W =
561,156,-468,-333,-199,-276,-622
8,-117,-578,113,-587,-368,-923
358,57,-562,-94,-456,-314,-823
17,79,-640,341,-805,-139,-232
-678,-239,-535,538,-447,-382,-122
-334,-213,-46,-403,629,-395,208
-353,-79,-630,512,-695,-273,-217
-388,-325,-493,217,-572,-416,-903
45,-58,-79,-584,588,-329,89
-734,-515,-333,184,-425,-435,-781
-862,-350,-385,409,-109,-454,4
378,83,-184,-627,405,-281,-112
332,190,-552,63,-757,-13,-153
-864,-386,-229,158,233,-471,143
565,165,-328,-531,115,-261,-370
-668,-334,-108,-135,500,-451,218
Counting starts at 1.
The minimum is -923
The entry just right of -108: -135
The maximum: 629
Find the entry at row 2, column 1.
8
The entry in row 3 and column 3 -> -562
The entry in row 3 and column 1: 358
The entry just right of -46 -> -403
Find the entry in the top-right corner.
-622
Find the bottom entry of the column that holds the smallest entry.
218
Find the entry just left of -572.
217
Find the entry in row 1 and column 2.
156
The entry directly below the smallest entry is -823
Find the entry in row 1 and column 1.
561
Find the entry in row 1 and column 3.
-468
Find the entry directly below -117.
57
Find the entry directly above -135.
-531
The entry just left of -58 is 45
Find the entry just left of the smallest entry.
-368
Find the entry directly above -368.
-276
The entry in the bottom-left corner is -668
Find the entry directly above -456.
-587
The entry just left of -350: -862
Find the entry directly below the largest entry.
-695
The entry directly below 83 -> 190
The entry just right of -385 -> 409
Find the entry directly above 184.
-584
The entry just left of -627: -184
The entry directly above the largest entry: -447
Find the entry just left of 89.
-329
The entry directly below -403: 512

a = -13,-13,19,25,-14
The second entry from the end -> 25
The second entry from the left is -13
Which number is the second largest entry?
Answer: 19

[[-16 -25  -1  -7  -2  16  -5  22   0  -5]
 [-10  17   0  -7  -1  18  -4  -7  -1 -27]
 [  2  13   0   2  -2  -1  -3  22  -4 -12]
 [ 13 -30  -4  10  -3 -31  -3  -7  -5 -19]
 [  3  11   1   4  -1 -26  -3   0   0  11]
 [  2   4   0   1  -1   3  -2  10  -2   4]]
The last entry, reading row by row -> 4
The bottom-left entry -> 2
The entry in the top-left corner -> -16
The entry just right of the smallest entry -> -3
The first entry of the smallest entry's row is 13
The entry directly below -12 -> -19
The bottom entry of the column that holds the smallest entry is 3
The 2nd entry in reading order: -25
Give the third smallest entry.
Answer: -27
The second entry from the end, reading row by row is -2
Give the 3rd entry on the diagonal from the top-right corner.
Answer: 22
The entry in the top-right corner -> -5
Give the entry directly below 18.
Answer: -1
Give the 4th entry, reading row by row.
Answer: -7
Give the fourth-last entry, reading row by row.
Answer: -2
